Here are some points:
42 23 -13 -22 34 1 31 29 7 -33 14 -64 -1 25 -22 44 -40 60 -35 20 7 -8 73 8
9 -4 99 57 18 30 -45 2 -43 -34 -12 127 94 54 -14 -32 -2 -26 -6 -74 -1 22 75 127
1 3 31 15 -10 -1 -26 39 -22 6 33 35 7 -11 15 6 22 -23 2 17 -39 33 -41 16
34 -24 17 -2 18 -25 -18 -17 -22 -32 30 6 39 -8 29 -28 0 -13 -24 17 31 -2 20 -2
-35 1 2 27 13 -18 -16 -30 11 48 -6 12 -16 -48 -41 -41 15 5 -2 7 2 7 -29 -6
102 10 -70 -32 27 -64 -21 -22 58 0 85 -41 -109 -46 16 15 9 -10 46 61 -35 -26 53 18
4 31 -21 -7 30 3 13 8 44 -7 39 -7 -35 40 -19 11 -29 -18 -4 28 -27 -16 -15 -38
8 47 32 7 6 25 42 82 -24 -48 -9 5 75 99 30 102 -24 31 33 -32 -45 68 5 6
-5 30 48 50 16 43 -2 -17 -28 11 -18 57 56 25 -65 16 37 18 44 -69 31 24 63 127
-13 64 21 27 -1 51 72 95 -38 -24 -53 28 40 127 33 122 -56 26 52 -104 -1 109 7 -17
4 -27 -97 -96 -123 94 59 -96 35 -6 -28 -127 -10 -87 7 93 103 5 125 48 47 -77 -34 114
62 23 -57 -30 -25 -2 10 -17 81 7 60 -62 -67 39 -43 78 -57 73 0 52 -34 -38 -26 -30
1 -4 7 -1 -1 -5 -1 6 -1 0 2 -3 3 -9 3 4 -1 9 8 0 2 11 3 9
-103 6 -97 -127 -48 101 -4 -127 -28 -102 11 62 -20 -94 82 -12 -11 -67 57 40 103 -127 -127 49
-25 -29 42 47 -2 -46 -32 -43 4 101 -30 33 16 -104 -33 -127 59 -27 -22 12 44 12 -44 23
65 3 24 -11 -7 15 -9 0 11 -26 44 13 58 -12 -36 7 1 55 -3 -27 -10 34 19 82
-20 1 56 61 43 -62 -50 -78 -70 -94 21 -30 23 41 -53 -54 -43 -58 -36 -67 33 -58 43 47
-70 -6 -75 -69 -53 -1 -11 -53 21 40 -37 -15 -44 -80 35 -18 53 -29 62 34 -4 15 -99 -57
95 47 -62 -20 83 -91 -58 -9 32 25 111 -21 -127 -62 -8 -23 -14 -42 40 58 -50 -33 83 -26
-22 8 6 49 7 -28 -40 -16 -7 -31 3 -22 1 52 51 -9 -26 -62 17 -25 -7 47 -63 -10
3 50 -40 -59 -4 42 35 18 3 5 -33 59 -22 -4 -15 35 -3 3 -16 24 -58 -21 12 -104
49 13 -43 -27 10 -17 -10 -20 -6 6 33 -51 -53 -35 -3 26 13 1 56 42 -6 -13 60 29
17 78 -29 -15 14 46 -34 -45 102 54 27 72 -20 -32 -88 -61 -66 13 -16 6 -54 21 24 66
Here are 30 more points, each followed by its number:
12 28 20 7 -4 15 46 59 -32 0 -27 22 58 50 28 85 -7 13 54 -33 -11 54 10 -2 0
22 22 33 0 4 7 9 8 2 26 -1 28 -3 -3 -23 40 39 53 14 -17 -17 45 45 23 1
-115 18 30 91 -10 -42 -35 56 -64 0 55 40 54 127 111 24 108 -127 40 -18 -42 127 -110 -19 2
20 7 22 37 -55 -32 62 73 19 100 -18 -120 -127 36 -17 85 25 124 24 10 -4 -4 71 40 3
-16 8 29 -1 -9 1 -16 7 -25 0 19 64 -2 13 -4 -4 -15 -6 15 3 -19 22 -16 25 4
2 -23 -7 31 7 -5 -44 -25 -9 63 -21 42 16 -49 -33 -78 15 -24 -28 21 3 -9 -31 0 5
-71 12 61 45 -21 22 -37 -68 -4 8 -68 37 -13 42 -36 -24 -15 5 11 -76 9 -4 43 55 6
-2 -23 -61 -83 -73 37 26 -96 3 -42 1 -17 24 -89 56 -17 41 -36 23 25 72 -127 -92 57 7
-36 9 17 28 4 -3 -19 -52 -12 73 -4 20 18 -58 -109 -48 61 14 29 31 24 12 -53 16 8
58 32 -54 -16 -14 32 13 -24 41 19 74 -50 -51 -2 -25 37 -5 54 5 47 0 -31 5 4 9
-9 -28 -41 -75 -28 30 -40 -57 0 -36 -3 22 21 -47 50 -56 -20 -53 -4 2 51 -79 -87 31 10
23 -67 63 15 24 -43 -6 -44 -50 -81 31 -127 14 38 -42 23 -14 2 25 -58 58 -49 88 52 11
-42 -3 28 19 18 -53 -40 28 -10 -17 56 -2 27 37 48 22 9 -40 38 3 -23 72 -62 -18 12
-6 -18 43 -9 -1 -9 19 -28 -22 7 -2 -8 -70 1 -7 25 18 52 -35 -4 -8 -1 87 -20 13
-33 -70 -13 66 -4 -45 -87 -68 29 127 -36 -34 23 -127 -36 -127 8 -17 -87 47 18 19 -27 64 14
4 6 -42 -25 16 8 -23 9 44 -11 21 7 -13 -2 6 -39 -47 -22 -51 17 -25 -42 -8 -16 15
20 -68 48 59 50 -36 -54 -52 -35 -83 18 -94 -8 20 -52 -27 -19 -28 2 -32 66 -25 73 51 16
47 53 -35 -105 -53 18 38 66 0 8 -41 42 23 -54 -3 30 47 55 -38 55 -51 -15 42 -73 17
0 -3 22 29 19 -31 25 94 -8 77 4 -27 -87 31 -9 -2 -29 76 -26 7 -5 -14 11 14 18
-16 74 35 22 -6 34 85 110 -45 4 -10 41 65 113 34 116 21 47 23 -18 -31 85 0 -14 19
-15 -24 24 0 23 -7 -2 -33 -21 2 7 27 -58 -12 4 -16 -15 15 -48 34 2 0 51 -28 20
-21 -27 9 19 9 35 -3 -20 -14 18 -7 63 -17 -13 -10 -13 22 -21 14 0 2 5 -11 6 21
-33 -15 17 64 5 -51 -13 60 3 58 -26 10 -59 32 21 -90 -98 -3 -85 -29 -5 -12 -18 -10 22
-64 2 -60 -41 -52 7 -3 -56 27 -2 -34 -2 -26 -89 22 -25 60 -62 59 25 -14 -27 -104 -60 23
2 9 9 18 -34 -16 27 71 -7 76 5 -20 -83 30 -5 21 -1 61 -14 -10 3 -26 24 14 24
-6 -8 11 10 -4 -7 11 42 -1 40 0 -34 -58 -4 -18 -1 -31 57 -11 9 -6 -8 22 24 25
33 6 -40 -63 -3 56 27 9 59 -38 42 -87 -5 19 -44 50 -45 28 -8 31 -5 -22 -7 -12 26
-24 14 59 29 27 28 -15 3 -43 -4 -13 74 54 18 -26 -20 -6 -8 0 -56 6 10 27 61 27
36 1 -18 -16 0 14 7 -2 37 -5 25 -32 8 7 4 8 -22 29 2 30 -16 -16 -9 -8 28
61 -33 -105 -20 66 -54 17 -30 106 1 27 -13 23 -70 -46 18 -37 -23 -48 127 -15 6 -71 -127 29
Which of these numbered points is nearest to each point below by angle, seen from the average point of the first points? Its number follows each.
-9 7 16 25 -5 -9 5 31 4 24 0 -6 -38 7 -1 -14 -28 15 -11 -6 3 -15 3 9 > 18
-78 50 -117 -25 -127 27 30 -75 14 49 -79 27 -14 -66 47 -9 107 -54 65 8 8 -78 -127 -93 > 23
-42 10 28 9 -5 2 8 -28 -11 8 -40 5 -14 15 -23 17 10 6 20 -24 20 -6 23 22 > 6
79 2 -11 10 13 44 -4 72 2 -1 16 -19 78 -21 -7 22 33 58 3 2 -48 19 99 120 > 1
-7 -32 4 35 2 -15 -6 23 -42 13 7 -11 52 -1 43 -33 32 -31 -21 -1 24 -6 -9 -24 > 2
53 31 -20 -40 1 38 41 31 45 -5 49 -68 -35 24 -45 61 -17 62 14 6 13 -16 -17 -29 > 26
-8 -32 29 37 45 -26 -19 -16 -21 -45 26 -35 -9 15 -16 -3 16 -17 7 -41 20 -15 56 27 > 16
16 58 -48 -95 -4 22 53 22 -13 -1 -19 71 -20 -36 -10 29 9 43 -53 39 -31 -14 20 -120 > 17
-16 -31 68 26 7 -14 -9 -22 -54 3 -9 66 -34 21 -6 -27 -4 3 -64 -19 -7 21 47 -23 > 20
17 -19 -37 -3 16 54 -31 -4 45 -17 40 12 40 59 -3 -26 -43 -59 -60 33 -46 -24 -43 -24 > 15
-19 18 74 75 49 27 -9 5 -33 -32 -46 42 54 52 -43 -5 4 -3 26 -96 17 37 99 89 > 27
65 23 -50 -29 29 -56 -38 -28 24 1 63 -20 -84 -31 -3 -11 3 -35 28 53 -18 -31 24 -2 > 9
32 7 1 -21 -5 10 -11 4 38 -1 19 -28 -3 0 6 -23 -44 23 -29 7 -3 -6 -21 13 > 28
28 -14 -76 6 22 -8 -5 0 46 35 29 5 7 -37 -5 -16 -13 7 -29 68 -12 -14 -19 -47 > 29
-15 -6 55 66 0 48 10 0 -21 7 -37 53 64 36 -51 42 42 24 49 -92 -2 34 76 124 > 27
-51 -14 37 8 -44 26 31 -35 -23 -6 -69 -12 -1 -6 -35 24 48 30 59 -41 14 20 67 47 > 6
